One vector is turned by the same rotation once a step. Each row is the vector after some number of steps, and that number follows the row.
The counts run from 0 to 431.
[ -8  -6   5   2   6  -7   1 -14  -7  -9   3 -36  -7   0  10 -23  18 -14
 -19  29 -13   9 -14  -6 -10  21 -17 -12  -8 -18   5  32   7   2   9 -19
   9  -6   3  -3  14  26  15  12  13  -3  -5   0   4 -19  -4  -2 -19   0
   4 -13  -5  14 -27  28   7 -10   5 -19 -19  -5   7   7   4 -25  23   4
  -7  -7  -6  -1  14  24   2]
30
[-30 -18  -1  -8   1  19  -6 -26   8 -12  11 -27 -14   6   9 -15   4  -1
 -14  16  -4  -9  -2 -10   7  18  12 -11 -22  15  -1 -10   4   3 -18   4
  22  -5  16   0  -5  12 -10   7  23  16  15   0  -1  -2  -7   4 -30  -9
  16  16 -27  23   5  11  -1   3  -7 -10   4  13   7   8  33 -26   1 -21
  14   8 -15   6  11   5  16]
169
[ -5   4   4 -10 -20  -8   7  -3 -10 -17 -11   4   9  17  -8 -12  -4  -6
  -7   9 -15  -9  19   9 -16  10 -11 -31   7 -26   3  25   9   6   8 -19
  18 -12  -4 -12  16  -3  24   1 -22  -7   4   4  -9 -14   3 -11   0  -9
  -4 -34  18   2 -23  -4  -2   5  -7 -21  -9  11  21   0 -18  -1  31  26
   6   0  21  -4   0  27 -11]
123
[-13  -8  -5 -14 -19   4  -9  12   8 -17  -8  -2   9  17  14 -18 -17   8
 -26   6   5   3  -1  -9  -4  12 -25 -18   5   6  -8   0   3   9   5  17
  38 -13  -1  -1  -2   3  33   4 -17  -5  -5  21 -11   7  24 -18 -15  -3
 -18 -29  29   9 -16  -8   8   8  -9   3  24   1   9 -15 -12  -9   7  -7
   6  10  20  -1 -15  21   1]
342
[-39  -6  -6   5  14   1 -13  -3   1 -13   4 -11   4   8   1  -9  -8  18
   0  12  19 -14  -1   8  -9  36  -3 -13 -23  -9  -4 -15  21  -5   4  -9
  23   3  12   0  -3   0  -3   8   8  17   5  -7  12  14   4  21 -16 -11
   0  24   9  -4  14 -13 -18   9 -24 -15  28  -1  -7  -7  37 -11  11   0
   4  15   9  -2  16 -22   1]
72
[  5  10  -4 -11 -34 -14  -7  14  -2 -27   3   2   1  19  13 -23  -1 -14
   5  11 -29 -12   5  -4   2   8  11 -14   8   7   4   6   8   9  -1  11
  18 -12  15  17 -18  13  27   9   3  -8 -15  -3 -20  -2  -3   5 -19  16
 -16 -18   1 -16 -18  19  -7 -11   4  -1   6  -8  26  -5  -1 -25   2 -11
  11   8 -22  10   9  27  20]
242
[-31 -15  -2  -8   1  14  -7 -26   4 -13  10 -22 -13   1  10 -14   6   0
  -9  19  -7 -12  -1 -10  -2  22  16 -18 -24  13   0  -6  11  -2 -16  -4
  27  -8  16   3  -4  18 -12   8  17  13  15  -4   1  -7 -16   9 -27 -10
  18   7 -25  18  10  13  -8   1  -4 -20   7  11   8   9  30 -24   0 -13
  12   5 -17   6   9   8  16]
168
[-30 -32  -8   5  14  10   7  -8  11  -3  10 -12 -11  31 -18   0 -16   9
 -24  -3  13  -8  10  -6  16  -4  -7 -38  -2 -14  -1   2 -18   8  -9   2
  -8  20   7 -18  20 -31  20  10   4  19  15   1   5  -7  11   0  -2 -21
   1   8  -3  -2 -23  -8   5  17 -21  10  -8  19   6   8  10  15   7   0
  14   6   8 -10  -7   7 -12]
196
[-13  -4   3   4  -5  17  -7 -12  -3 -27  -7 -11 -12  30 -16 -13  -7   2
  -5  -4  -7 -15   8  -4  25  11   0 -16   3 -22 -27  13 -36   4  -3 -10
  17  -6   2 -13   5   4   1 -20   6  -2  15   6 -17  11  21 -15 -20   1
   7   0  -2  12 -26 -16   2  14 -12   2  -4  17  22   9  14 -11 -16   6
   9  20   0  -2  17  21  -9]
404
[  2  -8 -17  12 -17   7   2 -15   6 -20  23 -16   9  20   0  -2 -17   9
   4 -13 -18 -26  16 -11  26  -4  -4 -16   1 -25 -11  19 -11  13 -11   3
   5   0  -2   8  11  -4  18   5   0  12  -1   7 -26  -2  25  -3 -23 -11
 -18 -17 -25  -4 -19  -5  -2 -12 -16 -14 -14  17  20   1  19  -9  10 -10
   9  -4   1  -2  11  22 -10]
103
[-15   4   2  14 -23  12   2   7  -3 -21   4  -8  16  18 -16 -13   2   5
   5   2  -2 -10  16   7  13  13 -18 -13  16 -27  -7  25   7   6  10  -6
  -6  -3 -11  -8   2 -17  23 -16 -16  14 -12  -1 -10  -7  12  -4 -19   3
 -13 -16   1 -10 -18  14  12  11 -24  -3 -23   7  36   2   6  -9  23   4
   8  -3  10   9  23  23  -4]
113
[-15  -6  -4   6  -6  -2 -17   4   2 -16  17  -8   5  22  -4 -12 -24  19
  -2  -9  14 -18   6   7  22  19   3   1 -25  -1   0 -18   3   3   5  13
   9   8  18  12   2 -17   1  -1  17  10   4  -5  -6  22  23   8 -22  -3
 -13  24   0 -16   9 -23 -23   1 -15  14  31  -5  10 -10  29 -11   4 -19
  18  14   4  -8  15 -12  -5]
77
[ 19   2   6   7 -15 -26   8   0 -16   1  -5 -22  -5  16   4 -34  -3  -1
 -15  16 -25   5   1 -20  -3   9  -8 -12 -19 -12  10  28  20   3  18   8
   8  -4   7   9  21  14   9   1   6   1  -7   1   6 -22  -4   2 -18   1
  -6 -20  -4  -3 -19   9  -6 -19   5 -18   0 -17  18  -8  -3 -20  22  -3
   2 -17   0 -18   9  35   3]
21
[-15  -8   5   8 -20   1  10   3  -2   1 -12  -8   7  20 -10 -23  -4  13
 -31  -2  -5   8   6  -8  13   8 -26 -24  -7 -12  -2  24  10   6   8  12
   4   0  -2 -17  16 -13  24 -10 -18  13   3  10  -4 -19  15 -11  -8   0
  -7 -16  12   4 -25   6  23   6 -13  -3 -16   5  31  -3  -9  -5  21   7
  16  -9  24  -3   1  31  -2]
117
[ 21   5 -20   2 -15   6 -12 -10  -8 -23  21 -21   4  17 -14  -4 -37  16
   0  -1   4 -35  24  -2   6   9   7   8 -10  -2  -9   9   9   7  10  -4
  16   4   7  14  20 -10  -6  -7  14   9  -9  -6  -8  14  13  -3 -20 -12
  -6   8 -11   2  13 -21 -20  -5 -17   7  12   4  13  -4  28 -21  21 -31
  14   7  -9  -9   9   1  -6]
86
[ -6  -7   2 -17  -9  -6   7  -7  -6  -5 -13  -9   4  19  -1  -9   4  -6
 -21  15  -6   3   9  -3 -20  12 -20 -29   3 -15   1  20  12   8   8 -12
  28 -11  -2 -16  20   6  26  10 -23  -8  15   9  -3  -9  10 -12  -5 -10
   6 -30  17  21 -23   1   6   2  -3 -20 -12  15  13   4 -13  -1  30  19
   8   0  30  -6  -9  23 -12]
125
[-30 -17  12  16  14  10   3 -30  -2  -6   9 -36 -12   4  -6 -22   7   1
 -18  13  -6  -4  -7  -6  10  19  -4 -14 -28 -24   1  22  -1  -5  -4 -21
  -2   2   6  -9  19   7  -9  -4  22  13  11  -7   5 -20  -1   1 -17 -11
  16  13 -22  15 -13   9   2   1  -5 -18 -18   6  10  14  20 -20  13   7
   4  -5  -2  -4  22  18  -2]
392
[-37   6  23  -4   5   4 -20   5  -4 -36  -3  -4  -6   7 -11 -24 -10  -9
  -9  26  13   2  -4  24 -12  34  -5 -11  -2 -14   0   4   0  -6  17 -30
  15  -9   4 -10  -3  -6   9 -15   8 -13  -8 -10   0   4   1  -9  -3   5
   1   9  33  -6 -10  -7  -7  28  -8   8  17  -9   9  -4  -8 -17  11  14
   3  24 -11   4  16   5   2]
53
[ -6 -20  12  -5 -11  -8  -8   1  -2 -21  22 -21   2  15   8 -13   9 -10
  18  24  18  -5   1  10   7  22  -3  13  -7  -3  17 -16  15   3  12  10
   8   0   4  21  -3  -1   1   5  10  -2  -2   0  -6  20  21  -6 -44  -5
   8   4 -20  -3  14   6 -15   0  -8   2  16  -6  12  -2  28 -32  17 -20
  10  -1   9  -5  33  -1 -11]
370
[ -9  -3 -11  -4 -17 -21   1  12   3   3  -2  -6   2  16  20 -26  15   4
 -18   8 -27   5 -14 -15   3  16  -7 -22 -15  11   9   7  18   4  -2  21
  13   0  21   6  -8  14  31  22   1  12   0   0  -1 -12  -6  24 -18  15
 -17  -4   2 -10 -21  31   5 -20   1 -12   2  -7  16  -7  13 -17   8  -6
  15  -3  -6   7   4  14  19]
237
[ 13  18 -19  19  -6   1  -9  11 -14 -19   2 -22  -1  19 -19 -16 -10  12
   2   6 -13 -22   5   1  13  17  -3   5   4 -21 -21  36  -1   2  20 -13
   1   9   6   0  10  -3  13  -9  14  15 -15 -12   0   4   4  15 -18  16
 -14  14   4 -13 -16   8  -2  -4 -21   6 -12  -4  20   1  28 -24  10 -14
   3   7 -19   2  23   5   2]
311
[-36 -18  16 -10   3   5  -3  -6  11 -14  11 -17 -11  -1  14 -32  -8  -9
 -41  26   2  16  -9  -1  -7  12  -8 -24 -10  14  18   2  13   8  -2   2
   8   0  12  -4   3  -3  23  10  10  -1 -10   4   3 -25 -11  -8 -10  -6
  -1  -9   4   6 -17  20  13  12   8   6   3  -8   6  -5 -19 -18  18 -15
   5  -1 -20   4 -10  27  17]
255
[-27 -14 -12  10   3  -1   6   0   5 -16   6   7  -6  34 -20   2 -16   6
   9  -5  -3 -25  18   0  11  -1   4 -44   7 -31   3  -1 -17   9  -8  -6
  -4  12   2  -9  10 -26  21  10  -4  12   8  -6  -1  -2   7  13  -1 -16
  -5   0  -2 -22 -23 -19 -16  15 -25  -6   1  15  11   3  12  21   5  11
   8  12   8  -6   5   7 -16]
199
[  8  23 -16  25  -5   1  -8  12 -16 -14  -2 -22   3  17 -18 -20 -12  14
  -3   7 -13 -20   4  -3   8  18  -8  -1  -2 -22 -21  39   7   0  20 -15
  -1  10   7  -3  10   0  12  -9  11  17 -16 -15   7  -4  -1  23 -13  15
 -16  15   5 -14 -17  11   0  -6 -22  -2 -13  -7  21  -2  27 -18  12  -7
   4   1 -21   2  21   9   6]
312
[-31 -24  18 -15   0   4  -7  -7  16 -26  24 -14 -13   8  15 -25 -14 -20
 -32  21   1   8  -6   4   2   2   1 -26  -1   8  20  -4  -4   9  -8   4
   3   3  11   5   0  -5  26  14  18  -8 -10   4 -10 -15   5 -19  -8  -5
  -7  -7   2  -5 -23  11   3  12  11  15   7  -3   7  -3 -20 -15  12 -16
   9   5 -23   3  -7  28  11]
257
[-32 -17  20   6   2 -11  -5  10  -4 -26   0   3 -16  25 -13 -26 -16  -1
   9  21  17  -4   6   6   3  16   4 -22  -3 -13  17 -16   1   0  12   2
  -2  -2   0   7  -2 -18   1  -9   5  -5  -9  -5  15   2  -3   0 -10 -11
   6   5   8 -28   0 -20 -23  37 -14   9  34 -14   9 -10   1  -2  -1   0
  -2  12  -3 -17  18  13  -2]
277
[  3   2 -29  -9  -1  14 -12  -7   8 -24  15 -22   7  11   7  -4 -14   0
 -23   3  -9 -15  -1  -7   3   7 -17 -15  16 -14 -25  28 -17  11  -4 -13
  22   3   4  -8  13  12  35  18   7   0  -4   9 -21   2  24 -10 -10   0
 -22 -10   5  14 -36  10  10 -13  -9  -3 -14  15   2   2   7 -13   8  -7
   0  10 -10  11 -13  13  -3]
326
[-22  -1  14 -14 -23 -29  -3  11  -8 -11 -14  16   6  24   7 -16  16  -8
  10  12 -12   0   2  13 -11  26   2 -27 -14  -6  16 -12  14  -3   4   0
  27 -12  18   2 -12   5  20   9 -11 -10  14  -2  -8   8   6   8 -16   9
  -3 -11  18 -14 -10   0 -19  -3   7 -16  20  -1  21  -7   3  -8  11  26
  17  13  29  -1  14   1  -4]
140
[  8 -14  10  -2   3   4  -3 -30  -8 -17  16 -37 -17  11  -5 -18  -8  -9
 -14  17  -2  -8   6  -6  11   8   4   3 -17  -8   5  15  -8   2   6 -12
   6  -2   7   4  28  10 -14  -8  28  -6  11  -1  -9  -4  12 -23 -27 -11
  21  -1 -27  21  -7  -4  -8  -7   5   0  -9   6  15  11  12 -31  15 -14
   9  -2  -9 -13  17  25 -11]
386
[-36   8  -1   4 -18  -4 -10  17   8 -27  -1  12  20  13  12 -19 -13  10
  -4   1  -9  -3   0   5  -1  18 -19 -31   5 -16  -6   6   9   4   0   1
  21 -10  -3   0 -14  -2  39   4 -18   5 -17   7 -13  -2  11   4  -6   3
 -31 -20  28 -19 -19   1   0   9 -17 -13  17  -6  15 -14  -7  -4  11  11
   0  12   8   9   1  14  10]
338
[ -7 -19  23   9 -11 -12   1  -9  -6   1   6 -27  -8  15   3 -30   0   5
 -16  13   2  12  -3  -7  16  17  -3   7 -39   4  16  -4  21  -1  12  21
   4   0  12  13  12  -3 -13 -11  15   6   7   1   4  -3   9  -5 -33  -7
  10   9 -16   1   7  -2  -8  -2  -1   3  14 -15  21  -7  14 -29  16 -19
  16 -11   9 -17  21  17   0]
376
[ -9 -24   5  -8  -3 -13   0  -9  -1  -5   9 -23  -2  12  18 -11  10  -2
   3  26  15   2  -4 -12  -8  22  -8   0 -19   3  13 -19  22   4   4  17
  29  -6   5  17   0  12  -2  15   0  -1   5   9   4  13  15  -4 -42 -15
  16  -9 -15  12  13   5 -16  -3  -4 -20  20  -3  -1  -5  26 -25  16 -15
   3  -3  23 -14  15   3  -5]
367
[-32  -5  -8   2 -11   8 -14  14  17 -23  14  -4  16  13  13 -11  -7   6
 -18  -2   4   1  -9   8  15  14 -28 -19  10 -14 -12   7  -8   9  -2   7
  13   2   1  -3 -10  -5  47  11  -7   3 -13   9 -21   5  30  -8 -13   9
 -29  -7  19 -11 -34  14  16   5 -16   8   2   2  11 -11   0 -10   6  -1
   8  13   6  14   0  11   3]
335
[  3  -5 -21  11   0  11  -2 -16  -3   3  17 -35   5   6 -11  -9 -21  23
 -26   2   8 -18  11 -13   0  10  -9   1 -23  -2  -7  18  24   4   9  -3
   9  13   9  -2  30  -9  -3   3  11  27  -1  -3   8 -10   3   8 -19 -15
  -4  13 -16  16   6  -1   3  -9 -19  -7  -6   8   6  -2  28 -18  35 -24
  10  -7   0  -7   1  -1   1]
91
[-36 -29  -8   8  17  12   7 -12  10   0   4 -15 -11  24 -19  -4 -13  11
 -28   3  10  -4   8 -10   9   2  -8 -39  -5 -14   0   4  -9   4  -8  -1
  -3  18   6 -22  20 -25  15   7   2  23  17   1  14 -15   3   3  -1 -20
   5   8  -4   1 -21  -5   6  18 -24   3  -8  17   5   8  12  14  11  -3
   9   4   7  -6  -7   9  -8]
195
